In the rows, 128 means zero.
The rows of A fall into 4 groups, which share some directions, and each row is roughly a mix of its group's hidden directions.
A (134 x 10):
[[ 78 105 122 144 108 142 135 117 130  92]
 [140 151 104 132 121 109  86 111 161 153]
 [103 132 105 115 112 118 169  91 103 121]
 [141 174 117 136 146 146 100 106 107 154]
 [170 142 156  97 142 139 143 161 118 132]
 [116 117 119 148 149  95 108  84 149 109]
 [123 135 113 149 163 164 158 148 118 156]
 [128 102 156 149  90 128  94 108 119 106]
 [121  95 172 148 123 138  89 124 145 125]
 [149 149 145 133  93 171 139 154 110 139]
 [103 103 118 138 112 110 174 151 104 139]
 [ 96 110  91 123 118 131 146 105 124  87]
 [145 125 177 142 145 129 113 169 147 121]
 [150 100 145 152 152 102 138  88 146 117]
 [142 121 149 134 117 136  95  96 159  91]
 [125 115 121 114 136 148 134 176 164 158]
 [127 139  74 129 112 138 142  91 112 143]
 [131 157 137 176 148 127  99 107 120 149]
 [153 117 152 136 163 140 101 159  98 136]
 [117 104 128 109 124 115 162 163 123  85]
 [161 130 156 121 173 141 151 155 119 129]
 [115  96 128 179 144 121 131  97 146 124]
 [114  98 134 157 126 117 131  87 155  99]
 [107 131 111 137 183 143 160 115 122 117]
 [158 108 119 129  76 127  94 118 134 139]
 [160  99 167 113 139 100 101 133 127 143]
 [116 111 163 159 129 115  89 107 139 105]
 [178 145 142 101 154 120 142 139 115 149]
 [135  98 104 145 114 105 125 100  97  94]
 [149 142 141 127  79 136 121 133  83 117]
 [118 162 124  89 137 148 140 170 142 135]
 [139  87 163 129 102 148 141 158 124 114]
 [106  94 129  99 121 168 154 143 111 135]
 [137  73 153 110 134 132 122 133 140  95]
 [141 147 135 112  90 124  83 151 153 130]
 [161 140 134 107  98 138 127 141  97 168]
 [124 148 147  90 145 151 124 176 135 121]
 [117  90 130 152 105 138 158 156 148 104]
 [ 83 112 113 134 155 144 139 117 153  96]
 [121 166 102  89 124 118 150 140 146 153]
 [ 78 127 127 141 154 157 112 106 146 115]
 [126 113 106 134 154 123 113 132 189 133]
 [ 97 163 106 140 136 130 157 165 145 133]
 [163 109 171 141 109 124 107 158 138 134]
 [131 158 101 130 122 134 115  71 127 147]
 [125 142 115 114 129 110 154 176 166 116]
 [131 121 117 113 126  74 138 106  91 112]
 [118 122 131 178 129 107 135 115  94 159]
 [128 115 174 156 119 154 103 124 149 105]
 [138 116 185 139 124 127  96 120 133 101]
 [108 143  88 113 164 138 162 138 149 128]
 [118 104 157 162 118 146 105 154 155 107]
 [112 109  70 109 118 119 132 103 140 114]
 [136 117 126 112 142 100 160  79 113 109]
 [106 134 122  94 130 147 131 143 182 142]
 [148 136 140 156 161 133  94 153 160 142]
 [144 144  86 136  89 118 124  98 152 122]
 [121 134  94 118 123 154 118 144 174 159]
 [131 163 133 112  78 103 143 131 111 146]
 [129 111 173 149 132 131 162 164 114 125]
 [101 119 103 144 144 144 135 124 172  93]
 [125  85 126 157 114 147 139 154 163 141]
 [148 165 128 111 147 143  76 138 128 134]
 [103 139 163 155 163 153 112 134 153 124]
 [136 117 160 118 107 172 128 154 114 157]
 [145 128 111 135 127  76 120 121 126  83]
 [123 154  94 110  90 116 149  98 124 146]
 [106 100 126 128 118 134 146 127 170  84]
 [110 191 149 119 107 135 131 128 117 135]
 [147 161 154 148 145 128 139 160 106 160]
 [130 160 107  86 149 133 117 147 139 163]
 [139 117 126 123 140 147 122 187 156 149]
 [128 119 145 170 145 142  95 157 158 130]
 [125 107 114  88 139 124 139 178 130 107]
 [164 117 146 164 140 122 100 166 125 121]
 [125 127 107  95 131 116 159 178 143 137]
 [131 118 162 146 163 135  95  95 113 138]
 [145 144 141 135 160 124 105 144 164 166]
 [126 173 149 109 146 147 132 163 137 152]
 [135 129 169 139 114 177 119 152 127 147]
 [ 85 103 109 114 133 155 157 123 124 100]
 [152 147 122 148 168 143 120 128 171 146]
 [150 128  95  98 111  90 146 120  99 135]
 [152 147 134  86 127  96 109 106 145 105]
 [119 134 129 126 117 191 100 117 112 137]
 [135 158 148 125 142 156 132 176 124 156]
 [ 97 151 126 111 114 151 171 150 152 132]
 [137 172 123 162 107 103 118 115 123 158]
 [147 150 122 106 183 132 149 112 143 114]
 [122 107 117 154 104 128 109 101 174 108]
 [148 131 158 152 135 133  83  91 116 126]
 [144 116 140 112  83 125 134 164 128  93]
 [131  83 140 150 138 153 119 141 125  85]
 [147 103 127 143 134 115 144 155  74 118]
 [116 174 107 103 146 139 142 142 116 162]
 [166 149 134 120 129 146 132 164 124 170]
 [134  93  82 140 102 108 157 124 123 133]
 [115 153 120 154 126 167  97 114 163 132]
 [127  99 133 132  71 118 149 109 108 134]
 [130 168 167 156 131 138 148 138 130 159]
 [147 138 156 131 127 142  93  92  90 133]
 [103 147  72 121 125 133 132  95 126 115]
 [160 129 158 119  89 129 104 118  94 118]
 [100 108  97 125 145 138 164 159 151 115]
 [139  94 160 149 130 157  86 129 138 126]
 [147 110 135 127  98 122 112  74 103 128]
 [139 189 103 123 104 135 119 117 128 141]
 [163 166 119 111 153 142 122 148 146 157]
 [125 146 166 153 167 134 105 151 111 140]
 [127 139  93 129  84 135 139  98 143 158]
 [142  84 151 149 125 144 112 147 102 100]
 [131  82 160 145 123 130 128 141 114  88]
 [111 127 129  95 148 132 171 142  90 137]
 [ 99 118 103 102 135 123 169 120  97 105]
 [126 154 144 131 173 137 160 164 139 135]
 [135 154 116 138 174  87 136 132 152 125]
 [140 117 160 151 126 137  95 150 169 111]
 [105 130 146 105 159 137 147 179 136 123]
 [107  95 182 135 155 135 121 141 130 125]
 [125 135 108 161 143 171 147 128 161 149]
 [138 136 142 118  93 110  80 159 121 141]
 [136 100 159 144 165 150 105 140 100 116]
 [127 110 104 115 125 126 154 185 136 109]
 [111 114 159 116  83 105 157 144 125 111]
 [131 134 140 145 148 162 120 156 176 142]
 [152 157 133 162 134 140 102 147 149 163]
 [137 162 110 136 133 104 134 144 175 154]
 [161 143 177 143 131 127 115 156 128 152]
 [114 132  98 131  99 114 115  82 159 124]
 [141 152 168 158 131 154  91 129 139 132]
 [141  83 115 165 113 145 126 151 108 112]
 [162 149 132 119 106 158 128 160 145 160]
 [ 93 108 125 139 133 106 120  92 136  86]
 [117 108 117 170 117 104 102  95 148 138]]
Here is one row from each group, named. Which group is each of the other rows in?
[131 171 112 121 139 124 153 136 102 171]	(109)
[105 142 123 102 157 143 172 144 102 136]	(61)
[142 156 135  97 123 164 135 173 127 133]	(8)
[ 97  99 159 110 171 144 133 116 133 120]	(71)

[163 157 120  87 150 115 144 103 140 126]	(8)
[109 128 133 115  76 140 109 134 152  96]	(8)
[149 139 159 149 145 130 122 173 146 155]	(109)
[131 162 133 134 136 155 138 136 103 179]	(109)
[141 133 112  96 114 117 170  96 101 140]	(8)
[145 116 135 148 126 173  80 145 129 131]	(109)
[136 159 110 109 170 156 155 142 122 142]	(8)
[140 122 126 143 111  79 102  95 120 105]	(61)
[142 163 114 131 142  99 107  95 134 163]	(109)
[116 123 154 104 136 163 127 171 157 132]	(109)
[115 102 125 127 101 123  84  86 118 131]	(61)
[145 126 111 104 161  85 156 147 131 140]	(61)
